Questions about the table below.
1) Report the 1st entry in reading order.
2) Report the entry in the bottom-right corner.
3) Report the last entry in the row that holds the largest entry.
4) Report the top-right entry.
5) Report the bottom-left entry.
6) Report the entry directly above 24.
7) Report the third-last entry, reading row by row.
8) Report the entry just right of 83.
[[ 31  28  32  30  32  -1]
 [-21 -21 -20 -22 -21  50]
 [ 31  30  31  32  31   0]
 [ 77  72  79  78  79 -47]
 [ 83  78  84  84  85 -52]
 [ -4  -5  -4  -5  -5  35]
 [ 41  39  42  41  42 -11]
 [ 46  44  47  47  47 -16]
 [ 12  11  13  12  12  18]
 [ 41  37  42  41  43 -11]
 [ 14  11  15  13  15  15]
 [ -6  -9  -5  -7  -5  35]
 [  5   3   6   4   6  24]
 [ 17  16  17  17  16  14]]
1) 31
2) 14
3) -52
4) -1
5) 17
6) 35
7) 17
8) 78

W = [-59, -53, -24, 9, -72, -23, -31]
Report the entry just right of the largest entry.
A: -72
Report the median entry.
A: -31
The entry just right of the smallest entry: -23
The entry just left of 9 -> -24

Questions about the matrix below.
1) Which number is the top-left entry?
2) Which number is the second entry on the diagonal from the top-right corner?
3) Which number is the entry in the top-right corner?
4) Which number is the 2nd entry, reading row by row?
[[  1  95 113 158]
 [ 11 105 147 211]]
1) 1
2) 147
3) 158
4) 95

m =
2.3,16.1,-18.8,-15.9,-28.4,-15.2,4.9,-5.6,-23.3,-11.6
-17.6,-11.1,16.3,-3.5,-9.9,-12.7,-25.9,-8.7,6.7,2.2
-19.9,-11.9,14.2,-10.1,-8.8,-11.8,-23.2,-10.4,1.0,8.6
-16.2,-7.5,14.0,-1.0,-9.7,-13.1,-6.7,-27.7,1.1,1.8
-14.7,-2.1,13.3,-1.3,-5.8,-13.8,-6.4,-10.5,-3.8,0.0
-11.6,-6.2,15.4,-2.5,-14.5,-9.9,-6.3,-4.6,-4.2,7.7
-7.9,-12.9,14.5,-4.6,-11.4,-15.1,-18.3,-13.1,-7.6,9.3
-12.3,-5.2,15.3,-2.9,-6.6,-14.9,-11.0,-1.1,-9.8,3.3
-11.9,-16.2,9.7,-4.6,-10.2,-8.8,-7.2,-12.1,-6.7,3.5
-19.8,-18.7,13.3,-8.3,-19.4,-8.3,-12.5,-3.8,-11.0,1.8
-9.3,-7.7,19.7,-9.3,-2.8,-15.1,-11.7,-6.7,-5.1,0.1
-21.4,-17.1,13.9,-14.5,-12.6,-18.4,-17.2,-4.7,-4.2,-1.9
-17.8,-11.3,7.0,-11.0,-12.7,-15.6,-14.7,3.6,-7.1,-4.6
-10.8,-8.9,3.3,-10.5,-13.4,-13.9,-12.4,-3.5,-8.7,4.6
Read off the entry directly above -27.7.
-10.4
The largest entry: 19.7
The last entry, reading row by row is 4.6
Read off the second entry, reading row by row.
16.1
The entry just left of the largest entry is -7.7
Read off the 5th entry from the end, reading row by row.
-13.9
Read off the entry just right of the largest entry.
-9.3
The entry in the top-left corner is 2.3
Read off the largest entry in the last column.
9.3
Read off the entry directly below the smallest entry.
-9.9
Read off the last entry of the smallest entry's row.
-11.6
The entry directly below 1.0: 1.1
The second entry on the diagonal from the top-right corner: 6.7
Read off the top entry of the column that holds the largest entry.
-18.8
The entry directly above 15.4: 13.3
The third-last entry, reading row by row: -3.5
Read off the entry in the bottom-left corner.
-10.8
The last entry in the row that holds the largest entry: 0.1
The fourth-last entry, reading row by row: -12.4
The smallest entry in the first row -> -28.4
The bottom entry of the column that holds the smallest entry -> -13.4
The entry directly above -14.9 -> -15.1
The entry just left of 14.2: -11.9
The entry just left of 15.4: -6.2
The entry directly below -27.7 is -10.5
The fourth entry, reading row by row -> -15.9
Read off the first entry in the row that holds the largest entry.
-9.3
The entry directly below -5.1 is -4.2
Read off the entry just right of the smallest entry.
-15.2
Read off the entry directly below -7.5.
-2.1

M =
array([[ 54, -47,   4, -12,  54, -37,  66, -55,  61],
       [ 34,  10,  58,   0,   0, -42, -34, -69,   3],
       [  2, -72, -23, -68,  67,  -6, -71,  58, -34],
       [  8, -23,  51, -23,   5, -13, -12, -49,  20],
       [ 28, -56,  -8,  61, -27,  54,  50, -38, -43],
       [ -9,  60,   2,  56,  70,  49, -20,  24, -53],
       [-46,  18,  38, -69,  52, -37,  29,  45, -72],
       [ 23,  62,  28, -66, -39, -31,  56, -63, -59]])
Read off the entry in the bottom-left corner.
Answer: 23
The first entry on the diagonal from the top-right corner: 61
The largest entry in the first column -> 54
The 2nd largest entry: 67
Read off the maximum.
Answer: 70
The smallest entry in the first column is -46
The entry in the bottom-right corner is -59
The bottom entry of the column that holds the largest entry -> -39
The third largest entry is 66
The smallest entry in the first row is -55
Read off the entry directly below -43.
Answer: -53
Read off the 5th entry, reading row by row.
Answer: 54
Read off the entry just left of -8.
Answer: -56
The largest entry in the last row is 62
Read off the fourth-last entry, reading row by row.
Answer: -31
Read off the entry just right of -6.
Answer: -71
The second entry on the main diagonal: 10
Read off the entry directly below 49.
Answer: -37
The smallest entry in the last row is -66
Read off the second entry from the end, reading row by row.
Answer: -63
Read off the entry directly above 29.
Answer: -20
Read off the third entry on the main diagonal.
Answer: -23
The entry directly above -9 is 28
The entry directly above the largest entry is -27
Read off the entry just left of -49.
Answer: -12
The entry directly above 49 -> 54
Read off the 3rd entry in reading order.
Answer: 4

Questions about the grid below.
1) Find the smallest entry.
2) Find the second smallest entry.
3) Find the 3rd smallest entry.
4) Find the entry just right of -26.5.
[[-21.9 -20.2 -18.4 -26.0 -28.0 -22.9 -18.6 -17.4 -27.1 -21.9 -26.3 -26.5
  -20.3 -16.1 -19.5 -19.6]
 [-19.8 -22.7 -16.7 -21.9 -24.9 -24.7 -19.2 -18.4 -27.1 -19.0 -27.3 -27.8
  -19.3 -17.2 -23.4 -20.5]
 [-19.7 -22.7 -19.5 -28.8 -25.3 -28.4 -15.6 -17.1 -28.7 -22.3 -22.8 -25.9
  -22.5 -15.3 -22.9 -16.7]
 [-25.6 -19.1 -21.6 -22.3 -23.2 -16.8 -25.8 -18.0 -21.3 -21.3 -23.3 -21.5
  -19.9 -19.2 -18.8 -24.9]
 [ 13.9   9.9  15.0  11.6  14.8  13.8  11.3  12.4  16.3  14.0  13.5  13.8
   13.0  13.9   9.1  15.0]]
1) -28.8
2) -28.7
3) -28.4
4) -20.3

Questions about the grid below. Rows and columns are numbered from 1.
1) Report the entry in row 1 and column 1.
2) Report the bottom entry of the column that holds the smallest entry.
3) Report the entry in the bottom-right corner.
4) Report the entry just right of 5255.
5) Report the entry in row 1 and column 3.
6) Report the entry directly below 5938.
7) Report the top entry of the column that holds the smallest entry.
8) Report the entry at row 1, column 2.
7134,4606,4316,8572,4443,5593,9068,3234,6337,5939,8274
8892,5965,3655,6205,5500,7299,6142,4526,6055,8554,4637
9574,5092,4012,6279,5682,6979,5985,4390,6622,8141,4564
6019,7982,3659,7445,6563,3478,6514,5893,7870,5960,5933
6486,3768,7708,6203,3799,8926,4205,4949,6407,7210,7456
9553,3788,6330,8028,2678,5938,6385,6944,6404,5255,5901
5268,7083,6075,4623,8409,3910,5699,5620,7547,6505,6623
8435,3141,8865,5017,3879,5951,7043,6442,6080,4469,7953
6401,8013,3316,5886,5116,7201,6510,5033,5018,8662,6197
1) 7134
2) 5116
3) 6197
4) 5901
5) 4316
6) 3910
7) 4443
8) 4606
